Each row is where one point has got to under a steady rotation. How many ticks took it there?
The counts run from 0 to 348.
[149 111 133  94 144 119 147 140 123 118 139  69  92  80 141 110 154 144
 138 200 133 183  87 105 131 151  98 121 136 143 180 134 149  96 140 147
 146  81 144 117 132 153 189  92 131 123 112 127 121 134 118 139 143 108]
8
[108 127 123 111 156 110 150  98  72 128 149 114 126  94 132 117 127 116
  78 196 119 163 102  87 152  96  97 110 146 161 135 149 159 133 138  96
 117 121 145 126 160 126 192 117 101 138 105  97 129 122 156 161 145  82]
203
[125 162 116 120 158 124 100 121 100 106 130 118  88 117 132 123 124 139
  88 147 117 152  99  77 118 144 124 131 155 144 147 117 169 118 122  97
 125  93 131 140 178 178 165  94  75 152  89  99 176 125 139 131 115 160]
145
[133 123  94 115 133 113 120 133 135 166 131 107 102 102 123 128 160 146
 149 121 119 156 127  79 144 140  84 150 153 133 177  85 174 134 157 157
 151  93  97 116 104 140 145 173  95 104 115 154 133  88 160 149 145  75]
239
[115 138 121 135 115 137 146 120  92  98 143  90  67 120 118 121 129 149
  73 203  99 174 119  96 137 132  85 110  98 122 134 114 141 107 134  94
 132 113 160 148 135 126 177 100 160 153  92  94 119 131 131 174 132 107]
277
[ 99 131 106 104 128 112 109 135 138 119 133  89  71 102 119 119 118 182
 142 173 133 190  78  77 121 147 119 146 142 125 169  74 164 134 143 146
 148  96 136 147 152 142 158 138 115 138 127 115 138 138 134 143 129  88]
82
[119 123 110 144 113 158 134  96 105 113 137 120  99  88 123 156 142 176
 108 180 122 121 111 137 145 168  72 144 138  93 124  88 192  74 133  94
 157 117 122 169 126 123 101 120 159 129 113 138 167 108 148 160 131 113]
110
[129 141 131 123 159  96 108  97 101 113 122 105 106 115 125 176 167 143
  93 119 106 122 117  98 126 118  85  98 139 125 152 140 191 121 135 130
 125 128 152 126 161 173 130  80  58 140  88 151 169 134 108 145 104 130]
69
[114 147  97 123 128 135 128 103  91 160 144 142 126 110 110 138 134 138
  89 156 106 140 154 102 137 130  71 123 140 139 129 113 180 125 158 109
 165 127 120 141 122 109 151 177 102 114  80 138 150  78 187 151 149  70]
47
[121 104 135 104 171  79 154  98  98 105 168 134 129 104 108 116 164 173
 132 140 139 137 130  81 142 138 118 116 164 148 145 131 186  76 128 149
 154 113 137 137 154 158 130  89 107 151 153 169 139 137 136 181 158 121]
262
[112 143 106 124 108 159  93 107 111 130 114  99  83  67 137 148  89 142
 102 151 133 121  75 103 123 157  97 140 173 103 145  79 175 107 126  88
 130 108 109 152 136 145 105 130 104 117 103 135 188 102 169 116 111 116]
301
[132 141 119 127 126 115 138 125 134 111 136  78  78 123 121 152 156 166
 102 186 110 172  99 102 128 151  84 142 120 122 171 117 157 125 152 124
 126 100 160 121 152 151 170  84 139 120 120 119 146 117  81 137 120  88]
6
[115 109 149 139 127 151 134 102  92  96 125 125  94  66 132 144 122 154
 113 159 112 160 105  96 122 131  97  96 122 103 120  90 132  68  99  70
 140 130 139 170 125 144 129 123 144 131  98 128 185 129 139 167 102 154]
34
[103 125 136 124 139 118 134 125  97  99 155 107  79  57 116 146 124 150
 109 185 119 169 116  93 150 141  92 100 125 107 120 110  98  96 126 122
 137 113 174 137 132 125 134  84 145 136 129 117 168 116  93 157 134  80]
195
[132 126 118 106 144 142 145  84  97 149 141 135 148  97 134 123 135 129
  92 178 127 147 130  81 136 133  88 105 179 139 148 128 169  93 116  92
 164 133 121 135 116 103 181 163 114 111  68 151 159  95 183 165 124 103]
42
[144  97 141 133 142 126 162 131 100 103 107 124  82 134 140 135 171 141
 139 176  93 184 105  95 123 109 110 128  92 159 137 110 152 108 151 111
 125  91 133 171 147 187 206 150 121 136  89 118 143 119 126 153 119 133]
92
[123 114 126 116 162 105 144 121  58 125 151 124 115  94 128  96 157 101
 104 160 108 159 154  70 162 111 122  87 135 152 132 154 134 110 131 132
 146 103 138 120 116 131 174 104  85 161  93 112 125 117 149 184 171 113]
205
[113 139 144 161 145 165  88 133 130 114 118 104  85  92 137 130 145 135
 103 123 123 161 123 105 121 166 113 123 147  95 149 118 138  91  97  88
 146  64 124 128 118 164 121  91  90 118  84 114 171 106 166 144 104 175]
223
[ 91 128 131 133 138 130 121 137 121 120 179  97  78  81 112  83 129 155
 113 199 138 203 127  97 135 152 110 118 136 112 135 105 110  93 125 122
 160  93 140 138 123 123 149 111 151 143 138  98 120 126 155 171 156 102]
274
[108 110 117 145 140 142 117 111  97 133 146 127 120 101 142 117 147  98
 123 121 130 120 137  99 158 130  88 112 153 143 145 119 191 120 127 120
 136  99  75 146 103 148 123 135  67 144  92 126 112  97 221 180 152 140]
291
[138 126 117 110 138 136 149 104  90 143 147 138 143  91 120 110 133 122
  90 149 118 140 168  67 140 131  86 101 166 127 139 136 160  92 118 117
 166 119 111 122  94 105 169 145 105 108  87 150 151  90 165 182 148  96]
43
[108  96 128 150 142  91 149  94 113 119 171 139 124  85 126 170 190 156
 137 109 111 123 135 101 156 131  67 116 145 119 134 112 184  96 158 142
 125 113 128 157 111 158  95 108 122 144 153 170 151 103 127 183 142 115]
183
[121 143 126 161 164 126 108 126 103 121 125  93  83  80 129 148 173 104
  92 108 101 142 134 114 150 146  87 111 155 115 135 138 139 125 157 110
 119  71 130  98 150 197 133  80  89 118  99 101 172  92 124 123 124 142]
62
[ 87 114 135 168 123 143 141 100 123 130 137 125  94  78 111 163 161 164
 124 156 115 146 125 133 140 145  75 131 142  92 117  86 161  75 131  84
 136 116 118 173 136 140  84 132 152 125 129 140 175 104 156 161 116 118]
109
[110 107 148 152 135 121 153 115  97 131 160 105 117  94 144 119 160  77
 102 139 111 164 130 103 152 104  93  91 141 146 146 141 154 118 123  95
 122  90 105 139  90 154 153 126  91 125  97 105 103 106 190 198 144 141]
286
[131  83 147 142 144  98 185 113 118 142 144 110 132  99 142 124 169 111
 148 108 117 157 114 111 139 134  81 121 174 149 142 134 166  75 157 129
 113  86 106 148 120 206 156 126 127 113 141 148 134  81 155 159 145 146]
176
[130 155 128 117 154 109 116 114  98 115 122 102 105 111 118 114 114 128
  87 131 127 147  89  70 124 148 124 130 184 133 164 130 173 103 100  97
 127 102 125 117 161 173 162  77  79 130 107 108 162 139 151 154 117 163]
146
[143 126 111 103 125 136 143 139 112 109 116 100  83 124 147 113 148 163
 137 201 134 184  81  79 128 151 114 164 130 149 159 111 155 119 141 116
 135  76 123 138 137 166 203 144 128 129 103  81 132 126 136 139 118 123]
88
[134 105 110 122 133 114 169 101 100 118 135 134 132 129 116 118 178 140
 137 135 116 121 132  93 135 127 106 135 149 156 144 113 213  84 145 122
 144 103  96 162 129 172 150 144 120 142 122 143 128 118 184 195 163 154]
100
[109 116 138 146 119 138 148 107  97  89 128 125  83  75 118 134 129 136
 107 137 109 149 120  77 135 144 108 103 139  98 121  94 131  70  97  71
 135  97 139 151 108 145 129  99 157 138 121 124 176 117 132 199 114 158]
33
[107 124 121 155 124 158  94 133 107 112 111  97  82  56 135 150 143 120
 132 119 115 110 122  88 149 153  94 119 140 101 132  80 161 101 129 113
 150 102 106 127  90 139  76 114  97 119 115 141 171 109 171 167 132 137]
298
[ 87  96 149 146 182 105 138 102 110 117 169 150 123  96 123 151 194 173
 140 153 133 176 136 105 141 119 102 113 144 125 129 115 155  99 123 147
 155 127 146 161 152 135 108 109  85 146 136 148 161 135 123 183 135 102]
264
[138 107 135 111 150  85 154 127 116 134 161 102 106 100 142  98 157 121
 152 159 127 176 104  83 141 107 110 105 132 163 170 140 160 113 151 156
 122  86 135 139 144 175 200 117 106 143 134 118  99 124 141 172 161 115]
14
[130 117 155 126 162 104 128  99 101  92 128  89 105 136 124 131 163 171
 117 173 112 156  89 115 110 142  99 104 145 130 145 128 190  79 137 110
 128 122 147 147 169 193 150  79 135 149 107 117 145 152 122 132 117 169]
335
[106 140 114 175 137 148 116 127  95 135 118  77  76  83 131 153 160 122
  88 144  97 141 121 139 155 133  86 130 126 112 121 126 139 131 182  94
 141  85 121 105 134 152 104 122 115 114  91  89 163  97 151 111 138 109]
57
[116 124 121 120 127 134 145 128  89  99 158 107  86  51 126 133 145 155
 109 167 123 158 132  69 166 156  98 118 135  90 135 112 109  93 124 128
 147 107 152 118 108 106 134  79 149 149 145 110 163 111  95 170 136  82]
194
[108 145  82 140 124 140 116 119  93 146 116  72 100  90 116 122 147 122
  87 170 109 130 122 120 149 136  83 138 136 134 125 109 180 133 172 105
 158 126 113 114 122 123 104 153 116 115  96 105 143 110 182 125 165  85]
53
[147 140 106  89 152 116 143  99 100 152 108  93 126  93 125 138 145 144
 114 161 114 139 107  75 132 116 105 123 163 150 173 132 177 117 137 121
 163 114 135  93 130 130 183 141  87  93  87 156 160 118 135 127 135  82]
313
[130 131 140 114 129 131 154  96  94 127 152 125 132  84 117 119 108 129
 105 154 141 154 124  69 138 153 100 106 193 112 144 120 144  73  84  74
 140 115 112 138 108 134 168 122 147 111 108 135 171 104 171 179 114 139]
37
